B =
[[111 111 113 144]
 [137 137 135 119]
 [140 139 137 118]
 [123 124 125 136]
 [106 107 110 151]
 [112 113 114 140]
 [129 129 129 133]
 [130 131 130 126]
 [120 121 122 135]
 [128 128 127 128]
 [113 114 116 142]
 [140 139 137 118]
 [115 116 117 136]]
Rows and columns are numbered from 0.
Report the entry in the top-right corner.
A: 144
The entry directly below 126 is 135
The entry at row 0, column 2: 113
The entry directly above 107 -> 124
The top-left entry is 111
The entry in the bottom-right corner is 136
Report the entry at row 2, column 0.
A: 140
The entry in row 1 and column 0 is 137
Report the bottom entry of the column that holds the smallest entry.
A: 115
The entry directly above the largest entry is 136
Report the entry just right of the smallest entry.
A: 107
Report the entry just left of 127.
A: 128
The entry just right of 112 -> 113
Report the entry just left of 131.
A: 130
Report the entry directly below 119.
A: 118
The entry directly above 117 is 137
Report the entry just left of the largest entry.
A: 110

[[131 139 148 153 154 154 155 155 154 154 155 155 128 128 155 154]
 [128 128 128 128 128 128 128 128 128 128 128 129 131 140 149 153]]
The entry in the top-left corner?
Answer: 131
The bottom-right entry?
Answer: 153
The 4th entry in reading order: 153
The bottom-left entry?
Answer: 128
The 2nd entry on the main diagonal is 128
The entry just left of 129 -> 128
The 2nd-last entry, reading row by row?
Answer: 149

Questions about the row below.
1) Find the first entry from the left.
2) Find the second entry from the left.
3) Find the fourth-last entry.
135	117	141	156	141	124
1) 135
2) 117
3) 141

Questions about the array below. Rows and columns are numbered from 0.
1) Find the entry in the bottom-left corner.
2) Find the entry in row 1 and column 0.
3) Find the entry directly below the largest entry.
4) Find the entry in the top-right corner.
5) Find the entry at row 2, column 0.
6) Find the entry just right of 150.
7) Find the entry just right of the largest entry.
8) Find the entry in the top-left corner.
array([[116, 117, 118, 141, 120, 148, 150, 118, 149, 139, 118, 152, 119],
       [122, 123, 124, 135, 125, 151, 152, 124, 154, 133, 124, 156, 124],
       [128, 128, 128, 127, 127, 107, 107, 127, 103, 129, 127, 103, 127],
       [126, 127, 127, 129, 127, 131, 131, 126, 132, 128, 126, 131, 127],
       [128, 128, 128, 128, 128, 139, 139, 128, 142, 127, 128, 141, 128],
       [130, 130, 129, 125, 129, 114, 113, 129, 112, 126, 129, 111, 129],
       [130, 131, 131, 127, 130, 139, 140, 130, 142, 126, 130, 142, 130],
       [133, 133, 132, 125, 131, 131, 131, 132, 133, 125, 132, 132, 131]])
1) 133
2) 122
3) 103
4) 119
5) 128
6) 118
7) 124
8) 116

Read these off the array that follows.
1) The smallest entry in the first column?
2) The entry in the bottom-right corner?
3) The bottom-left entry?
4) The entry in the top-right corner?
5) The third entry on the main diagonal?
[[116 112 129 128 139 122 123 134 127 123 107 127 141 118]
 [120 146 126 150 130 131 122 124 142 122 107 126 116 122]
 [129 148 122 131 125 139 119 138 130 125 125 146 131 136]
 [134 127 129 123 128 127 137 112 128 132 134 122 120 126]
 [129 104 136 124 127 113 138 119 124 132 140 105 123 121]
 [139 128 125 108 128 135 136 120 120 134 141 139 132 134]
 [122 142 125 138 134 133 125 121 137 123 106 133 124 122]
 [129 130 124 116 138 135 132 117 126 128 114 141 135 124]
 [132 130 129 128 118 128 123 143 124 130 147 129 129 138]
 [127 126 130 134 122 124 125 138 128 128 137 122 126 131]]
1) 116
2) 131
3) 127
4) 118
5) 122

Read these off the row that follows.
1) The entry just right of 118?
2) The third entry from the left?
3) The first entry from the left?
(118, 135, 147, 103, 137)
1) 135
2) 147
3) 118

Read these off the row that follows.
1) The entry just left of 128?
2) The first entry?
3) The second entry from the left?
4) The fourth entry?
5) The third entry from the left?
6) The 3rd entry from the right?
7) The last entry?
array([150, 122, 126, 123, 124, 129, 128, 125, 126, 138, 124, 148, 149,
       125])
1) 129
2) 150
3) 122
4) 123
5) 126
6) 148
7) 125

Questions about the array below.
1) The entry directly below the centre entry?
2) The largest entry in the last column?
3) The first entry in reading order?
4) The second smallest entry?
5) The 3rd entry in reading order?
6) The entry just left of 101?
7) The entry just left of the largest entry?
8) The smallest entry in the last row?
[[148 103 152 152 153 105 101]
 [115 142 115 112 115 138 143]
 [148 104 147 147 150 107 108]]
1) 147
2) 143
3) 148
4) 103
5) 152
6) 105
7) 152
8) 104

Questions about the grid below. Indices start at 0.
1) Give the entry at row 0, column 2.
2) Give the entry directly above the largest entry.
3) Give the entry in row 0 and column 1.
4) Give the entry just right of the centre entry.
5) Give the entry directly below the centre entry.
6) Give the entry at row 0, column 0.
[[121 133 137 122 129 118 131 126 110 111 128]
 [120 133 137 116 126 122 130 129 113 113 117]
 [109 130 129 123 129 120 131 134 121 113 116]
 [115 122 115 133 130 132 128 136 145 134 119]
 [135 133 139 111 121 133 125 127 117 127 114]
 [144 133 137 129 128 124 128 118 116 126 145]
 [150 130 134 122 122 138 124 122 126 141 131]
 [119 121 115 135 130 133 127 135 147 137 122]
 [149 133 138 121 123 133 125 120 118 134 135]
 [117 132 134 127 131 115 132 128 113 110 130]
 [137 128 130 116 120 141 123 130 132 140 113]
 [138 124 121 141 132 130 127 125 139 140 145]
 [109 123 116 137 133 124 131 135 140 124 126]
 [129 122 116 142 132 131 127 129 145 139 137]
 [127 123 118 145 134 126 129 128 141 133 144]]
1) 137
2) 144
3) 133
4) 127
5) 133
6) 121

Read these off the grid that follows. Rows and columns are numbered from 0.
1) Find the entry directly above 138.
2) Find the entry just right of 142.
3) Find the entry at row 0, column 2.
4) Find the entry in row 0 and column 1.
5) Find the entry at row 1, column 0.
6) Find the bottom-left entry.
7) Find the largest entry.
8) Find the entry in the bottom-right corner.
[[141 113 139 132 116 139 125 119]
 [131 120 125 116 113 116 124 114]
 [143 129 134 131 130 147 124 141]
 [141 122 133 121 109 125 134 120]
 [130 126 133 119 146 151 118 129]
 [125 120 121 127 131 115 126 150]
 [125 142 128 127 114 144 121 113]
 [109 123 146 137 130 138 134 132]
 [131 120 132 114 125 109 127 115]]
1) 144
2) 128
3) 139
4) 113
5) 131
6) 131
7) 151
8) 115

W =
[[145 116 114 113 140 143]
 [144 117 116 114 138 139]
 [143 111 117 111 138 142]
 [146 117 115 112 142 141]
 [115 137 135 139 117 118]
 [141 117 115 116 138 138]
 [105 143 149 152 108 107]]
The top-left entry -> 145
Give the fourth entry, reading row by row.
Answer: 113
The entry just right of 146: 117
The fifth-last entry, reading row by row -> 143
The third entry in reading order: 114
Give the bottom-right entry.
Answer: 107
The fourth entry from the end, reading row by row is 149
The bottom-left entry: 105
Give the entry just right of 145.
Answer: 116
Give the largest entry in the first column.
Answer: 146
Give the third entry on the main diagonal.
Answer: 117
Give the first entry on the diagonal from the top-right corner.
Answer: 143
